The rows of M fall into several groups, and each row is roughly a mix of its group's hidden directions.
M (99 x 16):
[[-17  12   7  19 -58  27  51   0  31  11 -50  -8 -15 -57  24 -11]
 [ -4 -18 -19 -33   0  49 -11 -18  52 -32 -18   1 -44 -39 -48 -30]
 [ 28   8 -47 -12 -30  -2   6  23   5 -61 -20   3 -31 -25 -14 -69]
 [ 15 -26  16  16  30 -25 -29  24 -46  26  45  34  28  30 -36  46]
 [ -6  29   9  -9 -20 -20   7   8 -21  -1 -33 -39 -42 -41 -71 -43]
 [-12  28  -3  -8 -33  20  25 -12  31 -23 -51 -37 -40 -39   3 -57]
 [ 30  -4 -29 -38   1 -35 -15  25 -48  17  22 -10 -30  -2 -76 -13]
 [ -1 -13  31   2  -4 -24 -38 -15 -62  23  31 -18  13  27 -71  14]
 [ 27  10 -32 -36 -17   4  21  36  17 -20 -31 -31 -52 -39 -44 -36]
 [ 19 -21 -32  16 -19  39  20   9  37 -56  -5  53  31 -32  24 -31]
 [ -1  23  10 -42  12 -29   4  15 -27  45 -10 -32 -25 -27 -79  -9]
 [  8   7  -1 -43  32 -38 -31   7 -36  26  19 -34 -42  23 -64   4]
 [  1   6   5  32 -13 -27 -29 -20 -46  -4  28  10  36  65  59   6]
 [ -1 -22   8  19  39 -10 -36  -3 -23  32  49  32  20  51  20  57]
 [-23   0  51  28  43   1   9   5  11  27   4  28  62   6  28  56]
 [-39  -9  35   9   3  22  -2 -57  20  19   8  -6  39  32  59  41]
 [-10  19  18 -24 -28  -1   2  -9  -6  13 -33 -55 -45 -32 -67 -36]
 [-27 -10  44 -17  36  -1  -2  -5   5  77   9   4   9   6 -11  68]
 [ 33   0 -32 -29   1  -3   9  59  23 -31 -27   5 -54 -35 -36 -33]
 [-40 -24  15  11  -6  32  20 -51  29  50  12  32  28 -12  44  37]
 [ -6   9   8   0  25 -15  55  51  21  42 -22  39   4 -65  -1  14]
 [ -3   0  15  -2  37 -32 -52  -6 -39  29  37 -12 -10  67   1  39]
 [ 17 -20 -18  19  64 -19 -34  22 -18  -4  54  38   1  46   9  30]
 [-41  38  68   6  14   2  26 -17  12  21 -41 -35  43 -31 -11   3]
 [-27   5  10  11  20  35  17 -34  57 -14 -12 -12  17  15  83  13]
 [-17 -25  21  39  18  26  -7 -10  16  26  24  44  39  20  49  59]
 [ 18  -6 -46  -1 -48 -10 -30 -31 -40 -36  21 -13 -33  27  -9 -56]
 [-10  12  24  35  13  39  -4  -1  54 -56 -31  -7  15  15  63  -8]
 [ 36 -32 -16 -10   3 -26 -31  28 -53   1  45  10  -4  28 -62  22]
 [ 11   9 -23   9 -32  28  24  13  41 -62 -41   3 -12 -37  18 -54]
 [ -6  33   7  -4 -37   7  37  -9  18 -37 -53 -44   2 -36   6 -58]
 [ -2  12  14 -35  32 -43 -35  -9 -46  33  22 -42 -19  40 -44  13]
 [  4  21 -13 -25  15 -21  23  33  -2  18 -21 -36 -69 -38 -56 -17]
 [-28  -2  33  -3  33  -8  18  -4  -9  82  14 -14  -3 -11 -26  62]
 [ 21  -5 -22  24 -15 -17 -40  -7 -33 -44  28  28  24  59  52 -17]
 [ 40  -1 -23 -26  43  -4 -12  52   8 -55  -1  13   0 -18 -60 -24]
 [-47  47  50  25  54 -12   2 -12  19  20 -29 -37 -29   5  24   9]
 [-30  24  38 -17 -16   7  45 -13  16  41 -43 -54  -9 -48 -26   1]
 [  2   5   3 -49  15 -41 -14  -8 -47  41  21 -32 -14   9 -71   3]
 [-35   3  48  14  19  33  25  -6  60  30 -34   5   8 -20  46  37]
 [-28 -19  20  23  -6   7 -24 -48 -11  51  31   9   9  46  48  45]
 [  3   2  -7  36 -42  29  18  -7  28 -54 -25  23  33 -11  62 -33]
 [ -5  12   4  54 -35   5 -13 -33 -19 -66  -3   2  37  18  32 -48]
 [ 28 -37 -49  -7   6  33   2  34  37 -35   9  58 -22 -37 -22  -8]
 [ -7 -11   0 -17 -15  39  48   6  48   8 -33   5  -6 -77 -36  -4]
 [ 59  -2 -43 -24  -3  -8  -6  55  -1 -68  -4  -5  -6   7 -19 -35]
 [ -8  19  19  30  18 -13  -3 -13  -9  -3  11 -20  39  58  83  24]
 [ -6 -41 -28 -26 -13  50  20  -9  60  11  -5  47 -20 -51  -6   3]
 [ 13  15 -30 -26 -46  -8  26  13  -3 -22 -33 -20 -40 -48 -36 -57]
 [-14 -16  13  13 -50 -15 -33 -44 -60  52  31  -5  -6  28 -22  17]
 [ 37  12 -30  15 -23  -6   6  30 -18 -79 -11 -11   4 -14 -26 -58]
 [ 20 -35 -12   8  16   5 -30  -4 -13   2  51  40  47  52  36  42]
 [ -8  -3  12  18  54  -2 -18  15  26  14  12  15  -8  50  75  44]
 [ 38 -16 -70 -12 -17 -17 -21  23 -23 -14  26  26 -59   8 -13 -36]
 [-34  21  31  10 -32  -8 -22 -57 -41  20  -6 -49 -19   2 -50 -18]
 [ 28  13 -24  -3 -37   4  54  14  12 -48 -21 -18  50 -13  52 -28]
 [-32  48  47  21  19 -32 -21 -23 -39   8 -14 -57 -13  13 -39 -12]
 [ 11   5 -17 -48  -1 -37   9   7 -40  38  13 -22 -28 -22 -78 -12]
 [-18  25  20  28 -44  21  42 -17  25 -25 -45 -21  30 -27  51 -30]
 [ 30 -10 -38 -29 -50  17   8   0  -5 -50 -11 -16  -5 -29 -52 -51]
 [-26   8  11 -18 -52  11 -13 -58  -6   7 -19 -59 -43  -1 -23 -37]
 [ 29 -19  17   2  30 -17  -6  29 -34 -16  35   3  68  25 -36  51]
 [ 12 -29 -22  42 -16  25 -15   1  11 -30  22  65  30  21  62  11]
 [ 14 -44 -33 -30 -54  22 -16 -14 -10  12  14  26 -31 -29 -65 -14]
 [ 17   7  -9 -19 -24 -15   8  18 -31 -11 -11  -6  -4 -49 -91 -38]
 [-23 -15  42 -18  37   1   1  -9   8  64  15  -1  27  14   0  76]
 [  5   2 -22 -16 -33  17  55  14  24  -8 -33   2 -14 -75 -32 -38]
 [ 36 -30 -60  -9 -42   5 -25   7 -11 -33  19   3 -63  15 -14 -33]
 [  0 -24   6  -8  25 -11 -43   8 -33  33  34  40  -9  -2 -80  22]
 [ 55 -25 -35 -16   0 -14 -25  39 -36 -34  35  31  33  15 -44  -3]
 [-23  21  14   0  -4  37  40 -18  61 -21 -45 -23  11 -27  57  -8]
 [-11 -23  -2 -20  -7  25 -53 -40  -5  -1  12  -4 -45  -4 -82 -14]
 [-34  13  22  13  32  11  48   9  51  38 -25  20  -1 -36  54  25]
 [-29 -11  47  -8  37  12   9   3  32  65  -4  11  10  -4   9  70]
 [ 26 -22 -67 -50  10 -12  -9  18   1  35  31  22 -62   9   1  11]
 [-32  13  50   0   8 -18   3 -25 -24  76   2 -38   7  18  -3  50]
 [ 26  37   3  16  -2 -47  49  48 -39 -17 -13 -13  58  -8  23 -11]
 [ -5 -12  32  -6  50  14  25  26  35  24   0  12  44  -3  21  75]
 [ 37   0 -54 -28  -2 -38 -15  23 -38 -35  22  10 -23   3 -43 -48]
 [ -6 -22  15   0  38 -13 -35  -9 -28  46  49  20  18  44  -6  60]
 [ 32  29  -7   3 -16 -37  58  57 -26 -20 -24  -7  40 -36  -1 -26]
 [ 32 -37 -53  -4  10 -16 -14  22 -32   6  55  65   0   3 -27  10]
 [-45   8  43  31  25 -18  -6 -21 -13  69  12   8   1  20  36  47]
 [ 13 -10 -42  21  22 -25 -22   8 -26   5  48  70  15  32  46   6]
 [ 40 -15 -37 -32  16   3 -27  51  19 -42  -5  11 -55  -2 -40 -24]
 [-40  21  37   6  19 -18 -30 -13 -19  44 -12 -21 -64  -9 -56   0]
 [ 28  -9 -41 -30 -33  24  28  25  42 -43 -32  -6 -35 -37  -1 -40]
 [  4  24  10 -49  -3  -2  28  13   8   9 -36 -60 -22 -39 -64 -16]
 [ 30 -37 -27 -12 -15   3  17  16 -19   5  35  60  67 -27 -30  13]
 [ -3 -13  -4  28  29   8   2   1  19  -8  23  51  46  25  76  38]
 [-40  30  64   4  24  -1  22 -29   4  25 -21 -28  64  -9   3  27]
 [-36  18  32  25  36  -4  39   4  30  47 -15  15  12 -13  65  33]
 [ 30  -7 -53 -19 -29 -24 -28   0 -49 -17  27  -7 -41  15 -43 -43]
 [ 40  19 -39   0  14  -7  32  66  13 -51 -20  19  -1 -37  -5 -36]
 [-19 -25  27  18  34  14 -21 -11   5  50  30  25  18  30  18  76]
 [ 11  24  -2 -18 -34  10  22  -7   6 -54 -37 -64  -3 -25 -35 -47]
 [-34  -2  49 -11  24   4  19 -26  -2  71   7 -22  35 -10 -21  52]
 [ 39   1 -40 -30  -8  -4  11  53   4 -17 -14  -8 -57 -32 -51 -31]
 [ 13   8 -23  11 -74  -4  21 -15 -18 -41 -16   9  35 -15  30 -60]]
Here is one row of each group, with its name. Which group are the others in?
[-36  30  51   3 -14  19  30 -14  33  28 -53 -55 -14 -28  11  10] | U
[  2  11  -9  -7 -21  32  34  15  58 -31 -52 -24 -41 -42  13 -31] | T
[-34 -14  23  18  45  22 -10 -30  32  29  20  27  24  25  56  48] | R

[ 20  17 -22 -43 -12 -48 -18  -6 -54 -16  11 -32 -10  15 -48 -50] | U
[ 25  -8 -44 -18 -21  16  21  32  27 -35 -22  18 -42 -53 -36 -41] | U
[ 22  -6 -40  36 -53   3   9   5  -7 -49  -1  40  19  -4  54 -41] | U
[ -9 -17  17  -4  39 -15 -33  -5 -27  59  40   7  -5  40 -14  64] | U
[ 50   3 -21   6   1 -37  20  61 -33 -23  14  18  54  23  36   8] | R
[ 25  10 -24 -23 -16  11 -22   2   8 -69 -19 -44 -39   4 -36 -52] | R
[  9   3   2 -18  31 -46 -19  25 -56  49  32  18   2   3 -60  16] | T
[-35   8  64   2  11 -17 -17 -35 -36  47   7 -25  38  12 -40  28] | T
